Which row each row swaps with, under one turn or mirror
masig: -.03 .00 .08 .02 -.06 .17 -.26 .05 .11 -.16 -.04 .16 .10 -.14 .11 .06 .17 .17 .03 -.14
ded: -.09 -.03 -.09 .07 .01 .10 -.46 .09 .08 -.08 -.12 .07 .03 .08 .11 .07 -.17 .03 .05 -.02
Murok: -.11 -.25 .01 -.12 -.09 .12 .29 .05 -.01 .00 -.06 .09 .12 .05 .07 .15 .09 -.05 .22 -.15
roz: -.12 -.13 -.04 .26 -.18 .20 -.03 .07 -.03 .05 -.10 .13 .13 -.25 .08 .07 -.02 .05 .18 -.02
zime: -.08 -.18 .01 -.01 -.01 .04 -.22 .09 .02 -.08 -.09 -.13 -.01 -.07 .08 .14 -.14 -.40 .13 -.07
gumev: -.04 -.04 -.04 .04 -.04 -.06 .34 .09 -.02 .00 -.01 .02 .04 -.10 .04 .06 -.21 .18 .23 -.06
duz: .04 -.03 -.06 -.12 .04 -.21 .02 .04 .03 .03 -.04 -.04 .09 .08 .13 .11 .06 -.27 -.18 .04
zapa: .11 .13 .11 .16 .03 .11 -.01 -.21 -.07 .02 -.10 .10 .25 -.15 .07 .02 .00 -.13 .16 -.04
duf: -.02 .22 .02 .13 -.01 -.18 .17 .12 -.04 -.15 -.05 -.02 .02 .07 .05 .11 -.04 -.28 .07 .10
rem: -.06 .41 .01 .04 .00 .16 .11 -.02 .03 .08 -.03 .09 -.05 -.03 .02 .14 -.04 .08 .13 .01
Nuvin: .01 .07 -.24 .00 -.16 -.06 .14 .17 .13 -.15 -.11 -.26 .04 .00 .03 .08 -.16 -.11 -.02 -.02
Doku: -.01 -.06 -.09 .11 .25 .15 .07 .05 -.02 .03 -.12 -.22 .08 .19 -.02 .13 .04 -.16 -.04 -.07
Giba: -.06 .05 -.03 -.07 -.15 -.25 -.27 .09 .07 .01 -.13 .10 -.03 -.03 .03 .10 .13 -.24 .04 -.03
tibis: -.06 .04 .01 -.07 -.04 .16 -.45 .20 .02 -.07 -.08 .09 .06 -.02 .03 .09 -.07 .02 .16 -.05
Defez: -.16 -.18 -.31 -.10 .03 .27 .09 .06 -.01 -.05 .08 .02 .06 -.13 .16 .04 .00 -.18 .10 -.02
buk: .09 .08 -.10 -.19 .11 .07 -.13 .09 .02 -.23 -.07 -.19 .03 .02 .00 .14 .01 .12 .25 -.21
taku: .11 .10 -.01 -.01 -.02 -.10 .37 .05 -.02 .06 -.02 -.13 .03 -.11 .01 .04 -.03 -.08 .08 .10
dezof: -.07 -.22 .02 -.12 -.06 .24 -.22 -.02 .05 -.17 .08 .16 -.08 -.03 .07 .12 -.08 .16 .15 -.05
fov: -.04 .10 -.05 -.02 .02 .21 .13 .14 .06 .03 -.01 .26 .06 .02 .14 .10 .21 -.05 .34 -.07
kagis: -.01 .15 .09 -.10 .07 .06 .10 -.13 .15 -.03 .00 -.05 .09 .00 .06 -.16 -.08 -.19 -.03 .13
vokiz: -.08 -.05 -.06 -.09 -.03 .23 -.23 .06 -.11 .04 -.03 -.26 .04 .00 .07 .06 -.13 .05 -.08 .03
Kad: -.22 -.11 .11 -.06 -.07 .09 .00 .27 .16 .11 -.04 .14 -.03 .08 .10 .14 -.04 .10 -.05 .03
sofu: -.31 -.09 .25 -.02 -.07 -.03 .11 .00 -.07 .05 -.11 .08 -.15 -.05 .02 .05 -.11 .00 .12 -.03
pevu: -.10 .04 -.04 -.06 -.08 .03 .14 -.03 .12 .18 -.02 .00 .17 .09 -.07 -.01 .01 -.01 -.21 .05
desaf: -.09 .03 .03 .08 -.16 -.07 .10 .14 .04 -.17 .01 -.14 -.06 .19 .04 -.21 -.20 -.09 .14 -.07
Fedup: -.08 -.21 .04 .15 .02 -.03 -.11 -.15 .00 .03 -.02 .04 .06 -.15 .19 .13 -.02 -.24 .14 .14
Dagek: -.20 .24 -.13 -.05 -.15 .12 .18 -.02 -.07 -.09 -.10 .17 .04 -.06 .11 -.05 -.03 -.03 -.14 -.01
kez: .08 .22 -.07 -.04 .00 .15 -.02 .16 .04 -.28 .06 .06 -.04 .18 -.09 .08 -.06 .10 -.08 -.10
luz: .03 .14 -.01 .03 .06 -.02 -.04 .14 -.06 -.34 .04 -.08 -.14 -.11 -.09 .07 -.01 .10 .23 -.16
zabu: .01 -.19 -.01 .26 -.04 .13 -.17 .00 .05 .01 -.05 .05 -.01 -.12 .02 .05 .09 -.12 -.04 -.26
tosed: .00 .00 -.10 -.16 -.04 -.14 .04 .11 .09 .01 -.02 .04 -.03 .01 .02 .10 -.25 -.39 .19 .00
neteg: -.07 -.11 .14 .05 .00 -.07 .14 .03 -.19 .02 .06 .22 .14 -.02 .14 .00 .12 -.08 .25 .07
pureg: -.12 .13 -.04 -.04 -.03 .04 -.33 .10 .03 .07 -.07 .18 -.02 .03 -.08 .07 -.11 .21 .15 -.05
nafeb: .08 -.11 -.05 .02 .14 .08 .25 .02 .03 -.14 -.03 -.13 .04 .07 .08 .11 .08 .24 .01 -.05
Kaz: -.06 -.06 -.19 -.19 .07 .19 -.03 -.06 .14 .05 -.05 -.07 -.09 .00 .24 .29 -.12 -.08 .24 -.04
kiguf: -.02 -.12 -.02 .00 .06 .09 .14 .02 .03 -.03 -.13 .33 -.06 -.01 .07 .12 .03 -.30 .20 -.13
Dadif: -.06 -.11 -.04 -.03 .05 .12 -.46 .07 .02 -.11 -.07 .10 .12 -.03 .06 .00 -.11 -.09 .24 -.08
ditiv: .08 .04 -.05 .06 .01 -.09 -.08 -.03 -.13 -.12 .02 -.06 .16 .03 .02 -.10 .18 -.07 .37 .07
Reg: .14 .12 -.17 -.08 .04 -.06 -.12 .04 -.09 -.29 -.04 -.05 -.09 -.02 -.12 .05 -.08 .14 .20 -.11
Dorib: -.01 .11 -.15 -.27 -.03 -.03 .00 -.16 .25 .04 -.04 -.03 -.05 .01 .14 -.01 .00 -.02 -.02 .06
vis: .02 .20 .03 .27 -.02 -.03 .04 -.08 -.21 -.11 -.10 .08 .01 -.01 -.11 -.09 -.12 -.12 .10 .00
Kig: -.02 -.17 .01 .02 -.09 .08 .02 .08 .05 .22 -.24 .11 .15 -.02 .24 .17 -.04 -.19 .10 .07
nagiz: -.05 .03 -.09 .02 -.10 .12 .07 .19 -.33 -.08 -.13 .08 -.16 .01 -.06 .15 -.08 .10 .15 -.17
sizit: .02 .01 -.23 -.12 -.01 -.08 -.03 .23 .12 -.24 .08 .02 -.09 .19 -.01 -.04 -.09 .09 .15 -.04
Vozek: .05 .26 -.07 -.05 .03 -.11 -.10 .09 -.06 -.29 -.06 .01 -.05 -.06 -.18 -.04 -.06 .00 .12 -.16
sas: -.03 -.03 -.05 .03 .02 .12 .00 .16 .18 .17 -.12 -.07 .24 -.06 .16 .23 -.12 -.02 -.10 -.10

luz pairs with -> ded
sas pairs with -> gumev
pureg pairs with -> buk
tibis pairs with -> Reg
taku pairs with -> Kig
kez pairs with -> dezof
kagis pairs with -> kiguf
sizit pairs with -> masig

